[[146 116 144 142 145]
 [152 106 116 107 130]]
->
[145 107]

[[156 127 122 147 149]
 [100 131 134 113 106]]
->
[149 113]

[[140 155 132]
 [144 125 147]
 [113 122 113]
 [142 130 135]]
->
[132 125 113]

[[130 132 135]
 [128 128 126]
 [127 128 130]
 [136 135 114]
 [126 105 129]]
->
[135 128 127]

[[150 149]
 [130 118]
 [117 145]]
->
[149 130]

[[137 119]
 [122 107]
 [110 120]
 [117 141]
 [137 132]]
->
[119 122]

[[121 136 137 115 100]
 [119 147 124 130 139]
 [126 136 117 141 132]
 [130 133 119 136 142]]
->
[100 130 117 133]

[[129 120]
 [128 118]
 [123 128]
 [142 132]
 [150 138]]
->
[120 128]

[[ 98 147]
 [112 116]]
->
[147 112]
---
[[153 142 135 117 134 144 115 123]
 [122 102 143 115 111 116 108 139]]
->
[[123 115 144 134 117 135 142 153]
 [139 108 116 111 115 143 102 122]]

[[130 123 122 132 124 114 131 149 125]
 [134 121 124 124 118 123 128 146 134]
 [129 130 131 121 129 142 126 113 133]
 [126 126 122 129 132 128 135 128 123]
 [125 125 123 138 140 125 132 130 119]
 [129 124 123 127 138 142 131 119 129]
 [129 125 124 133 120 111 131 150 124]
 [130 129 129 121 133 144 127 114 133]
 [130 125 123 133 122 113 134 150 123]
 [128 120 123 124 129 142 127 119 133]]
->
[[125 149 131 114 124 132 122 123 130]
 [134 146 128 123 118 124 124 121 134]
 [133 113 126 142 129 121 131 130 129]
 [123 128 135 128 132 129 122 126 126]
 [119 130 132 125 140 138 123 125 125]
 [129 119 131 142 138 127 123 124 129]
 [124 150 131 111 120 133 124 125 129]
 [133 114 127 144 133 121 129 129 130]
 [123 150 134 113 122 133 123 125 130]
 [133 119 127 142 129 124 123 120 128]]

[[119 121 120 154 156 133 131 117 111 133]
 [123 117 123 130 140 150 123 105 131 135]
 [127 121 120 145 136 120 132 142 118 128]
 [138 119 125 116 122 143 122 131 144 134]
 [132 128 131 118 135 155 122 105 139 138]
 [134 119 116 120 130 136 137 138 132 126]
 [121 133 137 134 119 119 121 123 126 127]]
->
[[133 111 117 131 133 156 154 120 121 119]
 [135 131 105 123 150 140 130 123 117 123]
 [128 118 142 132 120 136 145 120 121 127]
 [134 144 131 122 143 122 116 125 119 138]
 [138 139 105 122 155 135 118 131 128 132]
 [126 132 138 137 136 130 120 116 119 134]
 [127 126 123 121 119 119 134 137 133 121]]

[[113 134 142 110 148]
 [146 113 147 129 114]
 [112 115 115 117 117]
 [133 130 102 132 142]
 [140 107 132 128 134]
 [104 146 114 113 140]
 [146 108 144 135 124]
 [110 139 108 108 142]
 [132 113 156 115 123]]
->
[[148 110 142 134 113]
 [114 129 147 113 146]
 [117 117 115 115 112]
 [142 132 102 130 133]
 [134 128 132 107 140]
 [140 113 114 146 104]
 [124 135 144 108 146]
 [142 108 108 139 110]
 [123 115 156 113 132]]

[[126 127 130 133 126 126 125 129 131 132 131]
 [119 125 115 132 132 128 126 109 117 125 119]
 [135 134 132 124 133 137 129 132 125 131 107]
 [132 126 121 128 128 132 129 131 128 129 128]
 [141 124 119 131 131 141 135 132 126 125 126]
 [154 125 129 131 136 152 144 132 125 117 119]
 [121 132 150 120 124 114 129 127 134 119 146]]
->
[[131 132 131 129 125 126 126 133 130 127 126]
 [119 125 117 109 126 128 132 132 115 125 119]
 [107 131 125 132 129 137 133 124 132 134 135]
 [128 129 128 131 129 132 128 128 121 126 132]
 [126 125 126 132 135 141 131 131 119 124 141]
 [119 117 125 132 144 152 136 131 129 125 154]
 [146 119 134 127 129 114 124 120 150 132 121]]

[[141 106 129]
 [140 107 134]
 [107 146 123]
 [133 115 140]
 [137 111 138]
 [106 150 124]
 [124 124 118]
 [109 156 120]
 [108 155 120]
 [108 155 120]
 [139 108 135]]
->
[[129 106 141]
 [134 107 140]
 [123 146 107]
 [140 115 133]
 [138 111 137]
 [124 150 106]
 [118 124 124]
 [120 156 109]
 [120 155 108]
 [120 155 108]
 [135 108 139]]
